In the data rows, the value 128 means zero.
In each game, the first row plays the second. By how much does the first row win? 10 means about a draw, 20 a big win and 0 a big loss. Wins can go round in a circle. Each row has two weighted sums of its numbers, A and B, taken from their middle values. A row wins by its A times the other's B, less its B times the other's A.
[132 109 101 143 157 164 127 120 152  84  80 154 109 129 152 138  94 112
 175 119 104]
[103 106 121 133 122 110 110 108 108 145 123  81 125  77  45 134 150 106
 146 129 109] -> 11
[115 152 129 125 135 156 149 139 113 172 140 104 135 123 110 180 141 127
 158  97 125]
[ 91 142 134 137 145 186  77 175 158  82  75 186 101 131 176 149 147  83
 118  94  94] -> 12
[127 105  87 111 110  97 208 177 141 118 166 132  91 137 141 137  86 152
  79 138 135]
[145 128  92  40 100 120 187 170 138  77 109 112 144 128  90  79 152 136
 114 118 184] -> 5
[110  85  60 162 144 140  97 136 178 125  73 150 113 116 113 141 116 133
 126 150 177]
[113  88  58  77  70  59 180 162 179 142 158 116 157 116 129 102 114 128
 144 194 158] -> 7
[153 117 139 144 163 148 152 127 119  96  87 102 132 113 123 135 112 152
 111 110  89]
[135 123 117  87 121 107 186 196 188  85  26 130  78 178 154  71 169  93
 105 170 190] -> 7
[181 151 143 116 126 112 122  95 146 115 128  87 150 112  95 106 111  96
 169 109 102]
[148 107  95 132 142 133 103  91  82 185 156 183 163 155 125 177 149 111
 157 103  91] -> 10
[136 131  95 115 106 108 185 151 175 151 148 175  82 122 107 131 137 119
 118 182 165]
[111 120 112 180 200 177 141 105 170  70  38 124  83 127 136 133  80 162
 107 154 211] -> 6
[139 124 102 141 138 136 162 141 127 113 115 130  94 137 134 131 138 135
 160 149 112]
[105  98 117  74  65  57 162 129 109 154 140 130  96 196 189  57 139 100
 115 201 179] -> 10
[134  97  80 112  93  95 152 128 103 135 162 139 141 134 126 122 117 129
 127 106 123]
[151 124 114 172 170 156 137 147 141 118 117  96  81 113  98 130 131 134
 153 160 167] -> 12
[ 73 116  79  54 101  91 138 205 173  80  94 125 126  72 129 102 103 165
 119 129 165]
[127 101  85 104  97  99 134 129 109 154 122 121 167 173 134 127  70 139
 106 105 122] -> 10
[ 51 155 123 134 115 122 177 210 179 126 128 153  27  91 182 144 116  86
 116 144 137]
[189 196 160 193 196 223  65  35 123 124 113  83 102  11 133 151 166 109
 109 147 149] -> 18
[120  94 177 131 125 114 155 122 178 140 139 124 157 140 141 140 151 122
 123  88 109]
[140 116 116 132 135 121 109  96  92 167 141 158 156 138 130 183 143  88
  96  84  60] -> 8
[150 137 122 141 169 164 169 150 116 126  79  86  89  54 132 133 124 113
 113 138 131]
[136 105 133  99 104  93 136 132 109 131 128 101 128  90  66  97 102  67
 113 144 118] -> 10
[130 152 129 149 133 125  99  86 115 156 125 149 126  75  89 133 180 121
 169 152 117]
[115  99 105 122 102  91 118 163 126 175 151 107 163 140 118 125 113 187
 143 164 128] -> 8
[156 136 116 148 152 160 142 127  96 162 125  93 127 113  83 158 153  72
 204 135 113]
[188 176 130 165 154 141 126 111 133 106 103 154 109 102 140 131  66 153
 140 146 132] -> 14
[148 129 133 130 161 140 161 152 122 119  90  71 108 116  90 140 100 120
 255 158 134]
[113 115 129 122  96  97 111  74 135 155 112 131 156 153 202 131 139 128
 115  59  83] -> 10
[110  68 151 119 127 122  97 104 148 139 111  86 158 131 209 100 138  49
 106 121  95]
[122 145 110 158 143 144 170 146 139 153 144 121  90  93 142 173 119 113
 122 111 103] -> 10
[104 106 115 123 114 130 182 182 151 136 117 141  39  88 163 136 127 136
 158 166 146]
[149 118  95 140 120 128 125 102  73 146 159 113 159 109 121 132 127 194
 140 123 125] -> 9
[120  95 113  96  93  88 135 103  74 186 173 161 163 181 139 126   0 151
 154 105 110]
[114  52 183  95  88  89 118  89  73 183 163 217 142 193 176 101 119 147
 117 153 132] -> 4
[ 64 171 131 170 162 152 155 116 166 133 147 140  87 125 187 190 249 166
 181 124  92]
[153 116 116  89 107 109 173 163 131 117 118 120 136 159 127 107 171 101
 146 147 113] -> 13
[164 137 143 147 173 170 103  85  72 166 182 158  91  74  89 165 171 177
 127 167 140]
[142 127 149  82 101  92  76  89 102 119 105  97 141 131 128  91 172 126
 143 116 116] -> 11
[117 139  99 143 126 155  94 129 141 185 159 114 119 100 107 153 140 148
  66 155 130]
[177 159 122 135 145 130 106  98 110 138 202 195 107  38 111 136 110 103
 147 147 113] -> 12
[ 74  61 135  70  79  89 109 133 173 128  92 100 148 193 164 105 133 150
 107 125  90]
[152 109 116 133 126 123  94 117 108  60  74 171 142 124 145 107 161 121
 107  77  73] -> 6
[118  96 185 133 117 123  76  56 110 117 107 108 134 107 151 118 100  90
 114 113  94]
[147 148 165 139 124 109 105 131 122 140 149 157 131  80 128 135 177 108
  89 131 105] -> 9
[100  91  63  88  76  96 153 145 122 164 154 139 136 111 109 126 122  95
  75 145 153]
[148 108  99 135 120 106 144 134 100 143 153 118 130 120 116 118 127 109
 114 150 117] -> 11
[146 108  88 170 161 163 154 157 118 128  89  64 126 116  99 175 113 158
 136 135 217]
[180 148 144 137 126 129 128 124 171 120  81 155 159 134 113 107 133 106
 146  95 146] -> 8
[125 111  77 103 123 114 182 163 126 137 116 111 134  85  82 125 125 136
 118 186 157]
[ 99 115 174 165 136 141  84  62  14 122 131 105 115 156 144 112 138 108
 105 139 156] -> 7
[106  99 143 134 121 106 139 131 139 175 152 126 158 163 141 174 111 107
 127 140  99]
[142 133 125  54  86 100 125 127 159  63  35 122 160 142 127  46 172 132
 102  96 141] -> 10
[ 81  86 141  87  62  69 124  96 160 141 167 165 166 182 255 109 170  82
 138  96 100]
[ 91  68 128 105  94  83 137 105  97 170 149 114 164 156 191 131 159 138
  52 137 109] -> 14
[147 119 106 104 111 121 146 146 137 136 159 112 163 144 138 130 105 138
 129 152 120]
[ 79  39 120 120  99 118 158 126 139 156 210 156 183 180 220 201 119 123
 130  62  41] -> 9
[142 127 155 120 144 136 109 111 128  75 108  84 174 174 133 136 131  97
  81  91 115]
[149 119 161 164 165 151  99  84  78  47 149 112 199 192 131  86 107 134
 165 109 120] -> 8
[120 141 115 134 119 108 106  81  87 153 137 149 167 139 147 148  24  28
  95  98  81]
[143 143 133  85 111 152 129 132 140 142 107 133 158 137 102 120 156 102
 141 149 111] -> 14
[202 177 153 148 157 148 102 106 102 109 107  92 135  76 127 106 120  68
 122 139 111]
[107 217 163 158 156 161 174 142 182 141 123 158  75 169 129 173 130 150
  97 142 115] -> 18
[145 106  83 125 125 114 162 132  94 165 130  94 155 116  90 145 148  89
 133 137 121]
[122 180 139 136 147 148 133 130 106  94 110 114  98 144 108 106 106 154
 115 137 136] -> 10
[125 115 102 164 167 182  54  96  68 117 169 167 174 155 177 183 145 172
 159  64  39]
[ 79 185 228 209 196 198 121 130 201 136 122 154  57 115  94 211 134 191
 153  80 157] -> 11
[138 144 136 149 156 135 106  97  92 107  95  95 137 117  83 120 140  71
 128 127 114]
[ 85 152 107 166 159 167  88 175 181 105  78 173  45 148 155 137 147 129
 128 168 178] -> 10
[ 67 166 132 207 192 199 126 164 145 150 143 115 105 114 137 200 104  99
 120 156 187]
[157 120 134 120 122 109 141 144 148 115 138 109 119 112 104 115 103 158
 116 116 134] -> 3
[145 127 110 112 123 113 153 155 158 141 128  91 105  73 116 141 177 146
 115 114 111]
[137 125 146 127 106 118 116 103 151  85 128  98 162 152 118 122 109  40
 149 141 123] -> 10
[182 157 110 159 144 156 140 138 142  72  89  68  78 111  93 125 138 136
 130 138 164]
[120  77 118 108  99  96 152 133 140 175 139 110 141  99  62 137  75 125
 122 113  87] -> 4
[ 96  98  70 103  82  92 149 141 161 171 138 144 113 116 100 104  86 132
 119 147 176]
[148 135 163 121 117 113 160 145 189 149 116 162 138 123 147 140  88 137
 172 123 148] -> 11
[139 131 131 103  94  95 125  87 150 139 127 108 161 144 130 114 104 174
 194 100 100]
[ 84 134 104 126 132 147 106 123 100 131 121 110 131  73  91 149 156 123
 149 134 131] -> 10
[164 139 142 129 117 105 111 127 119 142 121 168 141 106 133 135 114 158
  88 141 114]
[159 148 211 147 126 132  65  95 164 113  65 177 136 125 147  83 148  92
 141 122 169] -> 11
[140 110  92 114 100 109 132 132 138 170 143 102 126  75  95 117  99 168
 177 157 141]
[ 89 119  96  84  78  93 133 126  90 166 155 145 115 138 146  88 174 133
 132 157 151] -> 11
[155 147 102 117 143 125 176 168 156 114 127  88 107 153 123 119  90 143
 133 159 126]
[188 161 115 122 109 137  95 110 103 150 165 129 128 104 124 121 116 131
  82 135 133] -> 11
[137 161 152 175 157 145 178 173 135  84 139 108  16 127 113 106 127 162
 139 160 140]
[129 135 106  99 102 103 156 170 133 165 157 110 138 139 108 151 119 118
  54 112 118] -> 6
[121 138 112 114 115 124 141 124 125  93 114  83 150 116 105  98 112 134
 132 165 144]
[167 152 138 137 130 120  98 134 117 128 126 161 180 157 132 163 157 119
 101  91 127] -> 12
[143 116 112 149 144 139 157 134 115 149 140 124 152 146 111 161 106 144
 153 120  94]
[153 133 122 151 145 141 120 147 112 114 102 120  95 118 131 131 142 121
 149 133  95] -> 12
[171 152 138 113 133 117 130  96 148 120 119  75 149 117  96 109 132 119
 104 147 110]
[139 115 151 135 128 133 136 126  91  99 190 180 157 180 162 138 119  78
 117 103  74] -> 9
[124 104 107 116  99  98 154 130 120 156 202 153 147 133 110 157 110 125
 148 141 126]
[166 185 137 163 171 190 132 103 138 129 123 115 123 137 128 177 143 161
  88 103  95] -> 10
[106 169 154 159 164 178 146 179 155 160 124  98  75 137 100 164  50 102
 157 176 139]
[118 149 121 113 135 143 139 122 104 158 120  81 130  84  65 135  91 147
 142 130 132] -> 7
[177 143 119 151 140 131 108 158 125 122 110 142 152 118 103 146 128 155
 130 151 113]
[ 81 120 144 126 107 114  88  68  52 145 101 148  84  94  72 104  75 114
  78 212 213] -> 16
[ 78 159 123 110 138 192 112 193 149 125 126 138 143 129 166 168 139 107
 129  63 118]
[168 171 132 150 131 143 105 109 107 157 140 165 135  93 130 151 109 132
 123 135 117] -> 11
[141 110  77  81  92  98 162 150 151 117  80 154 121 146 112  74 144 149
 147 115 149]
[136 168 168 104  86  77  80 131 122 153 109 203 146 195 194 107  65 160
 109 122 153] -> 11
[110 112  81 142 126 124 157 124 140 101 133 116 183 167 136 134  97 157
 105 120 127]
[ 82 121  90  76  74  67 149 140 106 170 138 128 129 161 133  97  93  73
   0 155 140] -> 5
[ 86  81 147 117  94  89  64  82 137 171 149 116 154 134 135 137 120  29
 122 139 108]
[173 139 115 111 130 126 145 110  81 106  54 119 138 105  79 101 126  92
 145 119  95] -> 10
[ 99 144 108 132 119 160 107 185 184 151 152 141  70 128 102 117 151 116
 124 135 147]
[130 102  79 126 123 108 162 150 141 127 140 113 105 128 112 131 142 167
  95 147 177] -> 4
[131 113  92  66  72  87 175 155 160 154 131 128 117 118 122  84 114 126
 162 158 168]
[178 158 113 169 166 155 125 108  80 132 140 169 126 143 115 158 143 134
 151 102  83] -> 10
[141 157 111 132 140 175  92 135 173 138 132 161 125 113 135 160  83 159
 115 184 145]
[118 108  81 125 100 108 149 121  93 175 165 128 185 169 147 156 249 149
 133 107 101] -> 17
[152 110 146  95  97  96  94  74 110 154 138 103 122 130 109  88 131 151
 137 144 120]
[104 168 158 128 188 166 211 206 175  79  28  96  43 108 167 136 114 163
 138 151 132] -> 13
[120 142 127 124 107  98 146 111 173 137 162 117 127 120  87 105 147 141
 144 169 164]
[128 117 111 141 133 120 124 146 121 164 137 121 168 130 107 128 138 137
 110 117  93] -> 14
[161 138  96 179 175 183  98  68  57  97 173 132 119 139 104 163 139  39
 111 100 119]
[149 131 113 125 145 131 155 169 134 120  76 103  94 114 101 112 175 136
   0 153 131] -> 16
[134 113 152 167 154 142 110  92 142 158 181 166 174 138 142 155 155 123
 121  72  80]
[117 136 118 152 169 191 105 141 106 103 136  98 125 107  87 175 125 120
 131 180 150] -> 5
[199 169 156 143 137 150  91 111 110 113 113 227 108  69 163 100  61 119
 142 110 166]
[111 186 132 117 126 109 170 145 112 169 176 176  62 140 123 116 145 119
 162 112 142] -> 7
[122  83 119 137 131 149  91  75  46 178 162 183 136 144 132 141 123  93
 115 133 164]
[179 175 147 156 158 138  92 129 114 131  80 182 127 124 145 100  90  99
 126 106 179] -> 10
[103 109 113 129 124 108 192 169 186 111 135 122  95 181 149 122 184 130
 124 149 163]
[119 185 165 172 171 188  97 101 112 148 111  94 114 124  88 159  97  93
 122  87  77] -> 9
[ 92 107 181 122 130 119 175 155 181 131 119  98 154 147 133 140 114 132
 134  84 124]
[112 141  98 106  96  89 132 104 129 163 139 161 165 143 152 144 174 135
 121  97  93] -> 2
[127  98 124 132 122 133 108 138 125 151 121 120 162 133  98 145 140 127
 134  98  73]
[126 100 108 145 142 137 128 149 118  65 107 175 123 142 199 136 109  76
 110 112  75] -> 9
[ 87 159 177 163 194 176 129 156 186  93  98  99 105 116 141 127 111 101
 153 111  98]
[138 134  95 144 150 169 119 107 158  86 112 169 156 187 190 143 131 113
 143  90  93] -> 12
[147 139  94 144 133 115 154 144 117 152 132 113 126 144 105 151 135 169
  94 142 126]
[128  96  93 102 100  93 174 161 163 151 158 131 136 135 117 126 116 124
 160 158 129] -> 10
[148 118  92 158 153 159 129 140 113 142 142  97 143 174 141 167 161 162
 126 164 169]
[164 155 162 143 127 139 119 128 133 143 131 132 113 114 104 131 132 128
 122 118 105] -> 10
[204 187 151 169 187 172  82  93  65  61 118  89 139 138 103 104 142  70
 103  84 110]
[199 173 158 165 146 148  83 111 115 122 104 202 142 143 130 154 119 126
 148  79 117] -> 8
[121 112 177 146 128 124 151 109 119 114 106  90 144 140 104 128  75 133
 125 103  79]
[162 144 111 141 153 134 142 122 113  95  78 106 118 105 115 132 134  99
 108 114  87] -> 11
[152 115 103 155 156 150  90  51  72 134 141 130 145  95 117 120 173 116
 158 141 129]
[ 99  74  87  70  89  96 153 206 180 127 156 120 160 122 140  96 112 109
  98 171 171] -> 13
[110 167 119 116 131 130 182 177 151 140 109  99  90 119  90 134 130 123
  54 118 135]
[105  77 142 127 133 118 103 134 138 146 198 147 132 171 141 133 136 123
 168 110  90] -> 10
[166 136 108 111 100  95 147 167 151 117 141 110 133 142 115 105 128 122
  89 135 106]
[109  92 146 149 132 162 145 127 126 126 140 120  38 103  84 119 125 103
 149 224 199] -> 12
[ 96  62  57 117 127 112 173 148 148 148 131 104 160 145 114 154 112 174
 120 164 196]
[ 71 149 142 178 173 169 114 169 143 153 168 143 137 163 167 207 136 179
  95 111  88] -> 10
[124  92  96 137 118 101 110 127 154 132  95 132 145 137 105 120 114 142
 116 135 132]
[134 139 182 171 154 158 106  70 131 149 114 211 131  70 141 130 137  84
 101 126 129] -> 5
[111 102 193 136 138 109  50  25  67 121 133 141 140 150 188  90 145 141
 107  69  72]
[ 47 142 102 106 103 112  80 134 152 119 116 138 126  99  83 110 126 136
 104 137 180] -> 7
[114  89 103 140 121 107 143 114  81 150 144 128 155 141 115 135 113 122
 167 148 151]
[132 112 188 107  88  98  91  60 165  96 132 109 151 154 128  84 147 104
 106  91 122] -> 12
[119 154 161 172 166 157 162 148 131  81 148 127  75 170 135 150 118 171
 109 122 128]
[151 112 120 118 148 129 173 145 163 122  96  81 131 128 100 124 122 134
 126 143 121] -> 9
[149 122 143 111  96 106 176 186 157  48 150 123  95 152 142 100 232 138
 255 106 166]
[139 184 141 186 181 194 106 109  99 151 131 120 133 125 101 205  36 147
 127  87  76] -> 16
[150 163 129 125 124 141 165 138  98  95 121 138  97 155 115  98 146 102
 147 135 116]
[127  82 119 131 117 107 131 125 108 111 121 114 153 123 126 107 133 104
 150 139 154] -> 11
[119 106 176 115  93  98  80  67  86 103 165 168 137 135 112  86 134  37
 124 118 142]
[ 92 112  88  97 100  89 139 162 159 136 119 120 101  91 115 120 126 118
 128 136 147] -> 10
[109  75 187 118 168 166 111 160 188  97  90 110 174 194 188 117 136 122
  78  43  95]
[129 125  97 152 148 161 118 119  96 151 133 137 112 108 153 169 160 123
 109 131 106] -> 9
[150 169 130  98 139 120 158 169 171 131 102  67 108  95 113 119 170 123
 112 172 149]
[156 141 106 154 149 146 130 153 128  62 123 154  79 171 150  91 119 164
 145 164 128] -> 10
[156 126 117  93 128 113 185 155 135  38  68 160 119 142 155  91 152 173
  98 118 131]
[ 62 133 122 128 108 105 179 171 184 167 171 133  93 125 112 166 155 114
 145 175 149] -> 7
[103 164 130 127 139 160 149 157 142 153 117  97 109 117 120 176 131 104
 108  97 124]
[126 129 104 112 127 134 162 132 116 163 131  93 142 117  96 136 152 147
 135 165 132] -> 10
[ 81 110 124 144 146 125 179 181 145 103 162 121 177 149 188 167 158 160
 163  65  98]
[181 164 173 120 155 147  85 108 146  38  71 100 146 109  77  35 139 108
  94  77 136] -> 11
[160 127 109 132 116 116 155 125  99 158 137 165 140  91 146 131 109 126
 172 128 120]
[ 68  68 152  87  93 109  81  91  56 157 128 115 144 149 232 119 215 125
 167 127 122] -> 11
[ 42 148 205 146 158 142 164 124 162 144  88 101 106  61 158 197 152 177
  96  94  48]
[104 148 146 191 174 191 118 106 174 159 123 134 112 101 137 217 121 107
 113 110 122] -> 10
[141 142 110 128 112 129 118  82 106 172 138 124 157 173 131 152 111 123
 122 104  84]
[117  85  96  96  97  87 131 143 123 116 124 133 167 169 142 133 117 138
 140 108  86] -> 11
[ 61 101  92  91 117 153 145 166 207  96 122 164 114  37 197 179 126 110
 112  59 140]
[128  97 108 132 132 123 168 142 107 131  85  94 147 115 107 139 100 116
 113 126 135] -> 11
[ 86 120  88  85  86 117 165 188 172  73  95  97 167 153 139 111 142 117
 135 148 116]
[192 171 133 136 175 154 151 147 157 109  95  69 120 122 107 141 123 133
 186 133 121] -> 6
[139 110 137  95  98 101 111  86  89 103  93 148 156 132 102  95 148 148
 135 108  79]
[181 155 126 170 179 171 132  94 107  89 133  98 110 124 150 122 144  94
  96 143 156] -> 7
[149 130 126 133 139 127 127 146 156 107 117 126 131 130 156 166 125  98
 132 129 136]
[124  98  98  63  94  86 193 178 150  98 111 111 164 148 134 123 136 141
 109 123 149] -> 13
[130 122 132  74  48  49 127 126 185 156 142 121 149 107 140  71 144  92
 105 156 179]
[155 146 120 117 151 172 138 118 115 128 105  91 147 119 108 162 138 167
 133  96 118] -> 11
[161 121  78 164 152 146 146 130  98 113 167 146 130 128 165 180 162 134
 123  87 112]
[164 142 103 154 148 135 171 144 122  76 117 110  67 101 128 128 135 183
  91 128 120] -> 12
[124  96 194 146 138 158 145 119 152 117 139 161 159 157 159 188 111 135
 210 119  87]
[123  93  72 145 126 115 116 128 140 154 143 119 148 122 103 169 103 127
 120 156 119] -> 10
[131 112 105 122 110 110 129 120 115 145 123 123 170 147 140 116  99 114
 130 145 126]
[151 159 132 180 159 150 134 128 147 131 143 178 122 146 109  97 100  81
 121 140 147] -> 12
[147 176 130 189 175 171  99 138 110  69  94 130  70 126 132 117 140 132
 138 143 136]
[167 166 129 171 174 156  96 111 110 110 100  75 125  87  83 121 161 114
 123 123 153] -> 11
[119 106 121 101  93  95 122 153 136 131 107  95 141 116 132  79 142  87
 179 156 147]
[ 57 160 211 161 168 198  71 161 247 168 134 103 125 142 169 188  39 151
  97 132  99] -> 8
[120 128 106 130 122 114 136 119 103 139 110  87 175 152 144 147 121  99
  59 112 109]
[103 108  82 152 142 163  58 183 182 172 155 119 116 128 128 162 175 152
 160 195 211] -> 9
[211 197 144 181 173 163  92 141 113 120  86 175 112  87 121 160 151 161
  92 117 135]
[125 134 128  66 100  89 139 114 167 142 117  98 152 115  82  88 135 158
 190 161 129] -> 10
[186 174 131 121 151 131 125 115 131 123 101  90 165 148 123 132 118 136
 102  78 114]
[163 131 126 126 147 127 126 125 107 121 117 100 141 116 100 111 134 104
  87 111 134] -> 10
[169 156 145 147 136 118 126  88 140 103 136 145 131 133 115 109 151 123
 109 107 102]
[141 136 110 135 122 121 166 144 118 148 157 109 128 148 127 156 142 159
 126 119  90] -> 13
[139  99  65 104 106 124 138 147 121 151 129 127 135  87  96 130  87 115
 149 122 126]
[182 177 153 159 147 132  71 114  78 107 129 172 145  88 129  92 149 186
  96  77 132] -> 10
[121 234 182 223 214 187 185 149 125 104  98 133  32 126 126 126  92 126
  84  97 127]
[ 57 107 148  98 105 109 101 121 115 139 115 121 145 112  98 113  99  85
  61 120 122] -> 11
[163 141 122 174 192 198  92 123  86 118  91  77 140 104 106 161 128 143
 170 139 147]
[137 113 107 125 127 115 104 122 157 121 133 113 152 143 117 126 139 151
 114 119 121] -> 9
[129 131 129 110  95  87 103 105 116 141 120 142 161 212 175 122  93 141
 105 142 135]
[112 122 104 123 118 137 148 144  99 155 151 127 148 104 141 175 163 110
 110  85  88] -> 10
[124  83 162 112 115 110 115 109 117 101 141 109 145 168 148  80 126 147
 103 123 150]
[121  95 139 113  91 156 100 148 124 161 135 152 152 108 146 147 138 194
 165  72  78] -> 17
[138 142 149 166 144 151 113 143 148 118 157 126 116 149 150 145  93 167
 128 130 100]
[115 107  88 145 142 142 135 139 155 175 150 121 105 139 124 160 156 126
 167 171 171] -> 7
[ 79  36  94  81  58  62 139 126 100 176 150 164 138 130 170 121 103 115
  90 176 141]
[115 104  89 145 138 123 147 144 140 179 158 121 114 126  98 159 120 119
 160 183 160] -> 10
